Rotation paths and how fast each direction turns (degrees each step)
Each turn is a multiple of 5 degrees from 10 to 175, or 0.
Each row of a path follows its step; steps can be skipped.
Path 1:
step 0: [  3 -26  -4  -5  -4   1  -7  -4   1 -11  -2  -5 -16   7   4   4   3  -2
  10   8  13  -6   9  -2  -3  -8  -3  19   3  -3  -2  23]
step 2: [ 10   1   9   4   5  13  11 -10   6 -21  -5   0 -12 -14   0  -5  -8  -3
   6  10  13  -3  -6  19   0 -16  -7  11   0  -4  -9  -3]
step 3: [ 11   4   6   2  10  15   9  -1   7  -9   2   0  -1   6  -1  -8 -14  -6
   6  18  26  -2   6  14  -8   0   7   9   5   4  -6  12]
step 4: [ 15  -3   2  -6   6   2   2   2  13   2   7  -2   7  10  12   4 -17  -1
  11  15  12  18  10  14 -14  -1  -8   9  -6  13  -1   2]
step 5: [ 23  -2   2   1 -11   0   6 -14   9  -3   6   6 -12   9   5   8 -17  -4
  -5   8   0  10  10  10  -7  -3 -16   1 -17   3  -6  -5]
step 7: [ 18 -10   8   1  10   4 -11  -2  23 -12   8 -12 -13   4   6  11  -8  -3
   0 -10   7  10   2  -7   6   6   9  11   5  13   4  -6]
step 9: [ 21  -9  -3   2  -7  -5  -3  11  -2  -6 -16   5 -19   0  -5  -5  -7  -1
  -6   9  12  14   8  -6   6   2   5  19   4 -12  -4   7]
step 10: [ 14  -9   9  -1  -7  -2   4   6  -6  -8  -8  -3 -10   8  10  -9  -1  15
   4  -2   9  17  -5  -4   5  -3  -4  28   9   6 -15   2]
step 11: [ 20  -6   9  -5  -6  17   7  -2  -9   3   0  -5 -15  -2  13  -6   6   9
   3   1  12  -5   3   6  -1 -14 -13  18   7  10  -1 -11]
step 13: [  4 -10  14  11  -5   4 -18  -3  -3  -9   8   8  -3  10  14   1  -2  -9
  12  19  17  12  -6  12   4  -2   0   8   2   2   0  -2]
Directions:
[-5 -3  4  1  1  0 -2 -1  1 -1  2 -2  3  8  2 -1  1  2  3  0  4  1 -4 -4
  0  5  5  3  2  5 -2  8] | 110
[ 4  1  3 -5  3 -2  6  2  2  3  1  3  5  3 -2 -5  3  4 -8  2  3  4 -1 -1
 -3 -1 -4  1  0 -3  1  3] | 60
[ 0 -1  0 -1 -4  5  2 -4 -4  4 -3 -1 -6 -1 -3 -2  1 -1 -5  2  5 -7  3 -2
 -2  1  3 -3 -4  2  3  5] | 125
[-1  2  0 -1  1  1 -5 -5  2  6  8  1 -3  3 -2 -3 -1 -4 -3  4 -4  4 -1  3
 -3 -2  4 -2 -1  2 -4 -3] | 40
[ 3  1 -1  6  2  1  2  1 -2  3 -6 -4  4 -3  0 -3 -3 -2  1 -1  3  8  1  4
 -1  1  7 -3 -1 -3  0  3] | 65
Path 2:
step 1: [ 13   5   1  -4 -17  -3 -10  -9   6   9   0  -4   7  17   9   5   1  -7
  -1  -4  -9  10  -3   3   0   4   9  11   8  -9  20   1]
step 4: [  6  -8   0   5  -9  -5   6  13   4 -15  10  16  15  -3  -6   3   3  -2
  -6   1  18   6  -6  -1   5  -1  12   3  -9 -11  15   3]
step 7: [ -3  -2  -2  -1  15  -7  -2  14  -9   2   6   0  -3 -11   8  -6  -3 -11
   6   3  -3 -13 -16  10   0  -9   1  -7  -1 -11  19 -10]
step 8: [-13   2   4  -9   0 -12  -4 -18 -12  16   4  -7   4   0 -11  12   3   2
  14   0   9   7  -6  -6   1  -3  13  -1 -13  -6   4   1]
step 9: [  4   3   0  -3  -3   0   8  -2  -8  -2  -4   5  16  -5   0   6  -4 -17
  -7  -1  -3  -6  11 -13   5  18   0  13 -12   7  21   1]
step 10: [ 21  11   6   0   4  -5   4   5  -4  -3  16 -11   4   8  -1   1 -11   4
  17  -1 -11  -1  -6 -10   4  -9  -4   0  15   5   9   7]
step 11: [  2  -8  18   5  10   8  16  -8  -5   6  13  -4  11   3   2  -2   8  16
  -4   1   9   7  -4   3  -2   5 -12 -14 -12  -3   6  -6]
step 12: [  6  -8  -2  -9 -15   4   4   7   9   5  -3   2 -11  -5  -5 -11   0   0
  10 -12   4  -7   3  -1   6  -1   1  -9 -11 -10  25  -4]
step 13: [ -4 -16  -7   3  -7  -8   1  -1   1   5  13   3  13  16 -11  -6 -10  -4
  13   9   5  -1  -3  -5  21   0  10   0  -3   5  -8  -6]
step 14: [  5  -6   3   3   4  10  -1  -6 -17   5  16  -3   3  -2   4 -11  -4 -13
  -2  15  -8  -9  24  -1 -11   1  -3   2  -4  -6   2  -2]
Directions:
[ 4 -3 -1 -2 -2 -2 -2  7  6  0 -2  5  1 -4  6  0 -2 -2  0 -2  1  0 -3 -3
  0  0  1  5  5 -2  6 -3] | 130
[ 1  2 -3  2 -1 -1  3 -2  2  5  4  0 -1  3  4  4  4  4  1 -6 -1  1  0 -1
  3  3 -6 -1  1  5  7  5] | 40
[ 0 -4  0  5  0  2 -5 -1  0 -2 -2  1  8  1  6  4 -4  3  0  2  5  5 -3  1
  1  2  3 -4 -4  6 -1  0] | 155
[ 2  1  1  2 -2 -2  1  4 -4 -1  0  3  1  6  1 -1  2 -4  3  5  0  2  7 -4
 -3  3  4  5  1  3 -1  8] | 80
[-4 -2  1 -3  1  0 -2  2  3 -4  0 -1  1  2 -3  2 -9 -1  3  4 -3 -4  2  0
  4  5 -8  1  4  4 -1  1] | 100
Path 3:
step 2: [ -9   0   4   3   3  -8  -2  -6  13  -6  10   3  11   1 -14  -3   1   2
  -7   3   8  -9   2   5  10  22  -1  12  -8   7  -8 -16]
step 3: [-14 -10  12  -7   0 -13   6  -6   8  -1  -4   0   1   4  -9  -4  -9   2
  12 -13  -4  -7 -12  -8  -6  10  -4   3 -18   5 -12  -8]
step 5: [ -3   6  -8   3 -21   3   3  -7   7  -9  -3   2   5 -13  -1 -14   6   3
  -4   7  13  -2  -9   0   9  15  -1   9  -2  -3 -11 -12]
step 7: [  5  -6  13 -13 -10  -1   4   3  16  -1  -1  15   7  17  -6  -8  -3   2
   4  -7   5  -3   8 -10  -5   9  -4  -4  -5 -17  -4  -5]
step 8: [ 11   1   7  -5 -10  17  12 -10   4 -11  -3   1  13  -8   1 -19  -4  -2
   6  -1   3  -1   4 -12   8  13  -5  -2 -10   3   1  -7]
step 9: [-12  -2  -4 -10   9   8  14  -2  -3   3  -2   8   7 -13  -3 -16   9   7
   2  -5  -1   9   1   7   9  20  -6   5  -5   2  -6 -13]
step 11: [  1   4   7  -7 -13  -1   8  -9   1   2   6  -5  11   0  -1  -1  -2  -3
  -3 -20  10   2   3 -26  -4  16   3   4  -6  -1  -7   6]
step 12: [ -3 -10  -4 -13  -7   7   1   2   6 -11  -3   2   4 -10  -3 -11  15  -3
   9 -11   0   4   8 -10   8  18   9  12   7   7 -11   2]
step 13: [  0   5   3  -6  -7 -10   4   7  19   1   1   2  -6  -6  -5 -19  -1  11
   0 -16  -8   1  -4   2  16  11   4   6   9   3   1 -15]
step 14: [  0   9  12   0   1  -9   6   4  13   4  13   2   7  -1 -17   3  -7   8
  -6 -13   9  -7   8  -4   3  18   5   4 -15   0   0  -7]
Directions:
[-10  -1   1  -7   2   2  -2  -3   1  -7   0  -2  -4   0  -3   0   4   1
  -3   4  -2   3  -1  -1   1  -1  -4   2   1   3   3  -1] | 110
[-7  0 -2  3 -2  0  2 -2 -4  4 -5 -2 -4  0 -2  1 -4 -4  4  0  4  0  2 -5
  2  0  3  4  5 -4  0 -4] | 55
[-1 -7 -1 -4  2  2  1  1 -5 -1  2  2 -3  3  0  3  0  4  9 -4 -1  0 -6  5
  1  1  1  1  4  1 -4 -1] | 115
[ 1 -5 -2  2 -2  4 -5 -3 -1  4 -2 -3 -4 -2  3 -6  2  2 -5 -3  1 -2  4  7
  6 -1  1  2 -2  0  0 -1] | 95
[ 4 -3  2 -1  0  0 -1 -2 -1 -1 -1  0  1 -2 -3 -7  4 -3  7  2 -3  3  0 -6
  4 -7  3  0 -3  0 -2  5] | 90
